Two rows play each game, the first against the second. How much does the first row win by? 20 is about a draw, 40 a big win and 0 a big loss. Wins can go round in a circle: one row can beat a second, the second a third and the third the first. Each row has two weighted sums of its numbers, A and B, taken from their middle values. A row wins by its A times the other's B, less its B times the other's A.
[ 0.2  0.2  0.5  0.1 -0.1 -0.1 -0.8 -1.2 -2.  -1.3 -0.2]
[-1.  -1.  -1.  -1.  -1.3 -1.3 -0.8  0.9  0.4  0.9  1. ] -> 18
[-0.4  0.4  1.1  1.7  0.5 -0.9  1.3 -0.6 -0.1  0.6  0.3]
[ 0.7  1.3 -0.3  0.4  0.4 -0.6  0.9  1.  -1.3 -0.2 -1.1] -> 22
[-0.1 -0.6 -1.6  0.  -0.3 -0.2 -0.8 -1.5 -0.4  1.4  1.6]
[ 0.   0.6  0.8  0.6 -0.2 -0.5 -0.3 -0.3 -1.1 -1.  -1.1] -> 25
[-0.3 -1.2 -1.   0.  -0.3 -0.7 -0.9 -1.6  0.3  1.1  1.1]
[-0.7  0.  -0.4 -1.1  0.2 -0.7 -1.4 -0.6  1.1  0.9  1.5] -> 17
[-0.4 -0.7  0.   0.2 -0.1 -1.1 -0.5 -0.2 -0.2  0.8  0.9]
[ 1.6 -0.2  0.7  1.4  0.5  1.7 -1.  -0.8  0.7 -0.4 -1.4] -> 17
[-0.6  0.2  0.2  0.   0.4 -0.1  1.   0.9  1.   0.5 -0.2]
[ 0.  -0.7  0.4  0.  -0.9  1.7  0.7  0.9  0.8  0.  -0.4] -> 21
[-0.9 -2.1 -2.1 -1.  -0.8  1.9 -0.9 -1.9 -2.1  0.6  0.9]
[ 0.3 -1.3 -0.4 -0.1 -1.4  0.5 -1.1  0.3  1.3  1.1  0.9] -> 11
[-0.7  1.2  1.9  0.   2.  -0.1 -1.9  0.   0.7  0.3 -0.7]
[ 1.   0.7  1.1  0.7  0.8 -0.8 -0.1  0.2 -0.3 -1.  -0.3] -> 14
[ 0.2  0.8  1.3  0.5  0.9 -0.9  0.5  0.4 -1.  -0.6 -1.5]
[ 0.7  0.2 -0.3 -0.6 -0.7  0.  -1.1  0.3  0.1 -0.7  0.3] -> 21
[-0.4  0.2 -0.2 -0.5 -0.6  0.4  0.5  1.   0.7  0.9 -0.5]
[-2.1  0.4  1.  -1.2 -1.9  0.9 -0.9 -0.6  1.4 -2.1 -1.8] -> 32
[-0.6 -0.7  0.5 -0.5 -0.1 -0.1  1.1  1.4  0.3  1.1 -0.5]
[ 1.   1.6  1.4  0.5  1.1  0.   1.   0.3 -0.2  0.3 -0.9] -> 14
[ 0.5 -0.3  0.2  0.6  0.  -0.7 -1.6 -1.  -0.4  0.4 -0.2]
[-2.  -1.3 -2.1  0.4 -1.4  1.3  0.2 -0.7 -1.  -0.7  0.5] -> 34
[ 1.3  1.4 -1.6 -0.7  0.8 -0.2  1.4  0.9 -0.8 -0.8 -1.2]
[-0.4 -0.7 -0.9 -0.7 -1.3 -0.8 -0.4 -0.2  1.   1.2  1.6] -> 20
[-0.3  1.5  0.9 -0.2  0.5 -1.3  1.1 -0.2  0.5  1.1  0.2]
[-0.4 -1.2 -0.2 -1.2 -1.   0.1 -0.4  0.3  1.2 -0.1  0.9] -> 14
[ 0.7  0.1  0.2 -0.1 -1.2 -0.7  0.4  0.3 -1.4 -1.5 -1.5]
[ 1.  -0.2  1.1  0.8  0.4  0.6  1.4 -0.3 -1.  -1.4 -1.7] -> 26
[ 0.2 -2.   0.8 -1.3 -1.8  0.5  0.1 -2.   1.5  0.7  0.2]
[ 0.   1.3  1.3  0.7 -0.2 -0.6  0.4  0.6  0.8  1.3 -0.4] -> 36
[ 0.7  0.   0.2  0.7  0.5  0.9  0.4  0.6 -1.3 -1.7 -1.5]
[ 0.8 -0.9  0.7  1.4 -1.2  1.1 -0.2 -1.4 -0.8 -1.7 -1.7] -> 23
[ 1.4 -0.2  0.5  1.   0.8  0.8  0.5 -0.2 -1.  -1.6 -1.5]
[ 0.9 -1.3 -0.8 -0.8 -0.6 -0.5 -0.4  0.2  0.5 -0.2  0.1] -> 19
[ 0.9  0.8  0.4  1.1  0.9 -1.1 -0.7  0.6 -1.  -0.9 -0.8]
[-1.9  0.6 -0.3 -1.  -1.3  0.1 -1.1 -0.7 -0.4  0.9  1.5] -> 18
[-0.8 -0.5 -1.  -1.3 -0.2 -0.8 -0.4  0.6  0.8  1.2  1.4]
[ 0.9  0.8  1.6  0.2  1.9 -0.7 -1.6  0.2 -1.1 -1.4 -1. ] -> 20
[-0.2  0.6 -0.1  0.4 -0.1 -1.1 -0.1  0.3 -0.4 -0.4 -0.1]
[-0.3  0.6  0.8  0.6  0.4 -1.2  1.1  0.6  0.4  1.6  0.2] -> 16
[ 1.4  0.1  1.1  1.  -0.1  2.  -0.9 -0.6 -0.2 -1.  -1. ]
[ 0.7 -1.7 -1.  -1.6 -1.3  1.4 -1.   0.9  1.2 -0.6  1.2] -> 11
[ 0.  -0.5  0.  -0.5 -0.4  1.2  1.4  1.1  0.6  0.5 -0.4]
[-1.5 -1.3 -1.3 -1.  -1.  -0.2 -0.3 -0.4  1.2  1.2  1.4] -> 20
[ 0.9  0.4  1.   0.8  0.9 -0.9 -0.1  0.3 -1.4 -1.1 -1.4]
[-2.  -1.5 -1.8 -0.5 -1.5  0.6 -0.3 -0.7  0.4  0.8  0.9] -> 21
[-0.6 -2.  -1.5 -0.7 -0.9 -0.2 -1.  -1.  -0.3  0.4  1.4]
[ 0.2  0.1  0.   0.   0.9  1.3  0.5  1.6  0.4 -1.6 -1. ] -> 23
[ 0.7  0.5  1.4  0.   0.7 -0.8  0.9  0.4 -0.9 -0.9 -1. ]
[ 0.2  0.9  1.4  0.5  0.8 -1.3  0.3  0.4  0.4  0.1 -0.8] -> 21
[-0.4  1.1  1.   0.4  1.6  0.5 -1.7  0.2  0.5 -0.1  0.4]
[-2.  -0.3  0.2 -1.8 -1.5 -0.8 -2.   0.3  1.9 -0.3  0.6] -> 9
[-0.4 -0.7 -0.3 -0.7  0.8  0.  -0.5 -0.2  0.7 -0.7 -0.3]
[ 0.7 -0.2  0.7 -0.2  0.2  1.4  1.   0.5  1.4  0.6  0.1] -> 32
[ 0.7 -0.5  0.7  0.1  0.7  0.5  0.7  0.  -1.5 -1.7 -1.5]
[ 1.5 -2.  -2.1 -1.8 -1.2  1.4 -0.5  0.8 -0.3 -1.6  1.2] -> 22
[ 1.6  0.5  0.2 -0.6 -0.1  1.5  0.2 -0.3 -0.7 -1.6 -2. ]
[ 0.4 -1.4 -0.6 -1.2 -1.3  0.  -0.9  0.8  0.  -0.3  0.1] -> 20
[-0.9  0.4 -0.2  0.   0.7 -0.7  0.2  0.5 -0.4  1.3  1. ]
[ 0.4  1.2 -0.4 -0.7  1.3 -0.8  0.3  1.4 -0.1  1.3  1.2] -> 18
[ 0.5  1.1 -0.7 -1.3  1.   0.6  1.   2.1 -1.6 -1.4  0.6]
[ 0.7  0.7  1.   0.5  0.9  0.   0.8  0.4 -0.1  0.4 -0.1] -> 23
[ 0.5 -1.3 -0.2  1.7 -1.  -0.2  0.1 -0.4 -0.2 -1.  -0.7]
[ 0.4 -1.2  1.6 -0.6 -0.2  1.4  1.1 -1.3  0.4  0.6 -0.5] -> 29
[-0.8 -1.7  0.4  1.1 -0.7 -0.1 -0.5 -1.   1.8  0.9 -0.3]
[-0.8 -1.  -1.  -0.5 -0.6 -0.5 -0.8 -2.   0.5  0.9  0.9] -> 20
[ 0.4  0.7 -0.3  0.7  1.6  0.6 -0.5 -0.1 -1.7 -1.3 -1.4]
[-0.2  0.2  1.   0.5  0.8 -0.9  0.7 -1.2  0.1  1.4 -0.4] -> 9
[-0.4  1.8  1.   1.2  1.  -0.4  0.4 -1.2 -0.1  1.1 -0.2]
[ 0.7  0.5 -0.8  1.1 -0.2  0.   0.1 -0.1 -0.4 -1.6 -1.1] -> 24
[-0.3 -1.  -0.6 -0.6 -0.6 -1.1 -0.7 -0.9  1.2  1.3  1.4]
[-0.7 -0.9 -0.6 -0.4 -1.3  0.1 -0.9 -1.4  1.5  1.2  1.1] -> 20
[ 0.3 -0.8  0.7  0.1 -0.6  1.4  0.1  0.5  1.1  0.3  0.3]
[-0.4  0.9  0.9  0.2  1.5 -1.1  0.8 -0.1  0.7  1.4  0.3] -> 24
[-0.6 -0.9 -0.1 -1.   0.4 -1.3 -1.5 -0.1  1.   0.6  0.5]
[ 0.9  1.3  1.   1.3  1.4 -0.7 -0.4 -0.4 -1.6 -1.1 -1.5] -> 19
[ 0.2  0.8  1.3  1.4  1.1 -0.4  1.1  0.4 -0.1  0.3 -0.9]
[ 0.8  1.1  1.6  0.6  0.3  0.1 -1.  -1.  -1.1 -0.9 -0.8] -> 18
[ 0.9  0.7  1.5  1.2  1.3 -0.1 -1.1  1.  -0.8 -0.7 -0.9]
[-0.4  0.1  0.  -0.5  0.2 -0.6  0.3 -0.1 -0.9 -0.8 -0.3] -> 23
[ 0.7  0.4  0.2  1.2  0.2  0.4  0.7  0.4 -1.  -1.8 -1.2]
[ 0.2 -0.6 -0.9 -0.4 -0.4 -0.9 -0.3 -0.9  0.4  0.7  1.2] -> 22
[ 1.3  0.4  0.3  0.8 -0.4  0.8  0.7  0.2  1.   0.6 -0.1]
[-0.1  0.7 -0.6 -0.4  0.7 -0.5 -0.2  1.1 -1.3 -1.  -0.4] -> 25
[-0.1 -1.4 -0.2 -1.2 -1.9  1.1 -0.8  0.   1.3  0.9  1.2]
[-0.1  1.2 -0.4  1.3  0.3 -0.6 -0.5  1.   1.1  1.1 -0.2] -> 30
[ 0.4  0.1  1.3  1.9 -0.7 -1.2  0.9 -1.5  0.6  0.9  0.1]
[-2.   0.8  1.1 -0.4 -0.7 -1.2  0.3 -1.2  1.4 -0.1  0.1] -> 1
[ 1.6 -0.2 -0.3  0.8  0.2  0.8  1.   0.4 -0.7 -1.6 -1.5]
[ 1.3 -0.8  0.8 -1.5  0.8  0.7 -1.3  0.4  1.8 -0.2 -0.8] -> 24
[-1.3 -1.  -1.6 -1.2 -0.7 -1.1 -0.5  0.4  0.1  0.4  1.2]
[-0.4  1.6  1.3  0.1  0.4  0.2  0.7  0.4  0.6 -0.7 -0.3] -> 35
[-0.6  0.5  1.4  0.   0.3 -0.4  1.1  0.9  0.6 -0.7 -1.2]
[ 1.3  1.4 -0.7 -0.4  1.3 -0.7  1.6  1.9 -1.1 -1.6  0.1] -> 13
[ 0.5 -0.9  0.  -0.6  0.2  2.   0.8  0.9  1.1 -0.1  0.5]
[-1.  -0.3 -0.3 -0.5 -0.7  0.1 -0.1 -0.1  0.8  0.9  1. ] -> 21
[-0.4 -0.8 -0.6 -0.6 -0.6 -0.2 -0.8 -0.3  1.1  1.2  1.7]
[ 0.8  0.6 -1.  -0.5  1.   0.1  0.8 -0.1  0.1  0.5  0.4] -> 22
[-0.9 -1.2 -0.7 -0.6 -0.8 -0.5 -0.1  0.4  0.8 -0.7  0.9]
[-0.8 -0.9  0.  -0.6 -0.6 -0.8 -1.  -0.4  0.7  1.8  1.2] -> 23
[ 0.8  0.2  1.1  0.   1.4  1.2 -1.1  0.  -1.1 -1.6 -1.5]
[ 0.3 -1.5  0.7  0.8  0.7  0.7  0.5 -1.9 -2.  -0.8 -1.2] -> 20
[-0.1  0.9  0.5  0.1 -0.4  0.4 -0.5 -1.4 -1.6 -0.6 -0.9]
[-0.4  0.7  1.3 -0.1  1.3 -0.8  0.8 -0.3  0.   0.7 -0.3] -> 17
[ 1.  -0.2  0.5 -0.2  0.3  0.8 -0.5  0.6 -0.4 -1.7 -1.6]
[ 0.3  0.9 -1.2  0.1 -1.  -0.4  0.9  0.4 -0.6  0.3  0.1] -> 15
[-0.7 -0.3 -0.6  0.7 -0.1  1.1  0.7  1.2 -0.8  0.5  1.6]
[ 1.9 -0.2 -1.3 -0.1 -1.5  1.9  1.1  0.  -1.7 -1.3 -1.1] -> 21
[-0.7 -0.9 -0.9  1.3 -1.3 -1.3  0.1 -0.6  0.4  1.4  1. ]
[ 0.2  1.2  1.   1.3  0.4 -0.7  0.5  1.4 -0.1  0.6 -0.7] -> 18
[ 0.8  1.1  0.5 -0.1  2.  -0.6 -1.4 -0.4  0.7  0.4 -0.9]
[-1.6 -0.9 -1.2 -0.7 -1.6 -1.2 -0.3 -0.9  1.1  1.2  0.6] -> 26
[ 0.7  0.  -0.1  0.1 -0.1 -1.4 -0.8  0.4 -0.7 -0.2  0.4]
[-1.3 -1.  -1.2 -0.8 -1.3 -0.8  0.5 -0.3  0.1  1.2  1.6] -> 21
[ 1.   0.2 -0.2  0.6 -0.4  1.2  0.3 -1.  -1.7 -1.3 -1. ]
[ 1.5  1.4  0.2 -1.   1.7  1.9 -0.5  1.6  1.9 -0.3  0.1] -> 18
[ 2.   0.9  1.3 -1.9  2.1  2.  -2.1  2.   1.5 -1.  -0.8]
[ 0.9  0.6  0.9  2.2 -0.8  0.7  1.1 -1.3 -0.2  0.1 -1.6] -> 28
[ 1.   0.9  1.1  0.8 -0.6  0.8  0.1  0.8 -0.3 -0.1 -1.5]
[ 0.4  0.6  1.4  1.6  0.8 -0.1  0.5  0.3 -0.8 -0.7 -1.2] -> 20
[-0.4 -1.7 -1.8 -1.1 -1.9  0.4 -0.5 -0.3 -0.8  0.6  0.9]
[ 0.9 -1.6 -1.  -0.7 -0.7  0.8 -1.9 -1.3  1.5  0.  -0.9] -> 16
[ 0.2  0.7  1.7  0.6  0.8 -0.2  0.9  1.5 -0.3  0.  -0.8]
[-0.9  1.6  0.9  0.1  0.2 -0.6  0.3  1.1  0.1 -1.1 -0.8] -> 19
[-0.1 -1.2 -1.  -0.4 -1.4  0.6  0.3  0.6  0.8 -0.6  1.6]
[ 0.4 -0.5  1.   0.6  0.3 -0.1  0.1  0.4 -0.8 -0.9 -1.8] -> 12
[ 0.7 -1.2  0.4  2.2 -1.3  0.7  0.8 -1.9  0.  -0.6 -1.2]
[-0.3  1.8  1.5  1.  -0.6  0.5  0.4  0.4  0.4  0.6 -0.2] -> 23
[-0.2 -0.1  0.7  0.2  0.8  0.1  0.4 -0.4  0.8  1.5  0.8]
[-0.8  1.4 -1.   0.2  0.8 -1.3  1.5 -0.4 -0.3  0.5  0.2] -> 21
[-1.6  0.5  1.7 -0.4  0.9 -0.5  0.3  0.2  1.7  1.4  0.1]
[ 0.2  1.1 -0.6  0.1  0.5 -1.3  0.5  0.8 -0.9 -0.4 -0.8] -> 18
[-0.7 -0.5 -1.  -0.8 -0.6 -1.1 -0.3 -0.1  1.3  0.5  1. ]
[-1.   0.6  0.3 -0.5  0.8 -0.7  0.4  0.3  0.8  1.6 -0.1] -> 18
[ 0.7 -0.1  0.7  2.  -0.8 -0.7 -0.7 -1.5 -0.6 -1.6 -1.1]
[ 0.3  0.1 -0.7 -0.6  0.3 -0.6 -0.2  0.2 -1.  -0.8 -0.5] -> 13
[ 0.7 -0.7 -0.2  0.1  0.  -0.9  0.5 -0.3 -0.4 -0.7 -0.7]
[-0.8  1.8 -1.9 -1.6  0.7 -1.9 -0.5  2.1 -2.1  1.4  2.1] -> 5
[-0.9  1.4  0.8  0.2  0.8 -0.8  0.5  0.2 -0.2  0.9  0.4]
[ 1.   1.6  0.8  1.   0.5 -0.5  0.3  0.4 -1.5 -1.5 -1.2] -> 21
[-1.5 -0.8  1.6 -0.4 -1.6  0.4 -1.1 -0.8  1.   1.5  1.7]
[-0.9 -2.1 -2.1 -1.3 -0.8  1.8 -0.3 -1.  -2.  -0.6  1.7] -> 17
[-0.1 -0.1 -1.5 -1.3 -0.2 -1.1  1.6  1.4  0.8  1.4  1.9]
[-0.9  0.5  0.7  1.2  0.2 -0.8  0.9 -1.5  0.4  1.5  1. ] -> 22
[ 1.7 -0.6 -1.2 -1.3 -2.   0.6  0.3  0.8  0.8  1.2  1.2]
[ 0.2  0.2  0.8 -0.8  1.5 -0.4 -1.  -0.4  1.  -0.4  0.2] -> 7
[ 0.  -0.6 -1.2 -0.2 -1.  -0.4 -0.2  0.4  1.1  1.4  1.5]
[ 1.3 -0.5  0.3  0.8  1.   1.3  0.7  0.  -1.7 -1.3 -1.2] -> 20
[ 0.7 -0.2 -0.2 -0.4  1.4 -0.1 -1.5  0.6 -0.7 -1.5 -1. ]
[-0.2 -0.1 -0.4 -0.5 -0.7 -1.1 -1.1  0.2  0.   0.   0.5] -> 20
[ 0.4  0.2 -0.6 -0.2  0.3 -0.2  0.9  0.2  0.3  0.7 -0.2]
[-1.5 -2.  -2.   0.  -1.8  1.8  0.1 -0.4  1.1 -0.7  0.5] -> 26
[-0.6 -0.9 -0.7 -0.7 -0.6 -1.2 -0.3  0.5  0.5 -0.1  0.4]
[ 0.   0.2  0.3 -0.4 -0.2  0.5  1.3  0.8  1.3  1.1 -0.5] -> 20
[ 1.6  0.4  0.8  1.4  0.8  0.2 -1.3 -0.3 -1.  -1.3 -1.7]
[-0.1  0.2  0.5  0.   1.  -1.1  1.3 -0.1  0.5  1.3  0.2] -> 17
[ 0.7 -0.9  0.9  0.4  0.3  1.8  1.9  0.9  1.5 -0.1  0.2]
[-0.6  0.8  0.4  0.1  0.7 -1.1  0.7 -0.4  0.6  1.1  0.4] -> 24
[ 0.4 -0.7 -0.3 -0.6 -1.2 -0.4 -0.8  0.6 -0.2 -0.4  0.3]
[ 2.1  1.4 -0.7 -0.5 -1.   1.7  0.2  1.2 -0.7 -1.5 -2. ] -> 17
[-0.1  0.2 -0.3 -0.6  0.7 -0.9 -0.5  0.4 -0.6 -0.2  0.1]
[-0.8 -0.7 -0.6 -0.5 -0.4 -0.7 -0.7 -0.6  1.   0.8  1.8] -> 23
[ 0.4  0.4 -0.1  0.   0.3 -0.7  0.3  1.  -0.1 -0.7  0.2]
[ 0.7  0.   0.7  0.5  0.8 -0.8 -0.7 -1.2 -0.8 -0.8 -0.8] -> 21
[ 1.  -0.8  0.  -0.5 -0.8 -0.4 -0.1  0.8 -0.3  0.   0.4]
[ 1.4  1.9 -0.3  0.2 -0.6 -0.6  1.8  1.9 -0.1  0.8 -0.7] -> 21
[ 0.   0.7 -0.2  0.1  0.2 -0.9  0.9  0.2  0.8  1.6  0.4]
[ 0.  -0.5  0.2  0.  -0.1  2.1  1.1  0.6  1.   0.5  0.4] -> 13
[-0.1  0.5  1.1  0.6  0.3 -0.5  0.2 -0.1  0.6  1.2  0.1]
[-1.3  0.  -1.2 -0.2  0.5  0.9  1.5 -1.3 -1.   0.9  1.6] -> 18
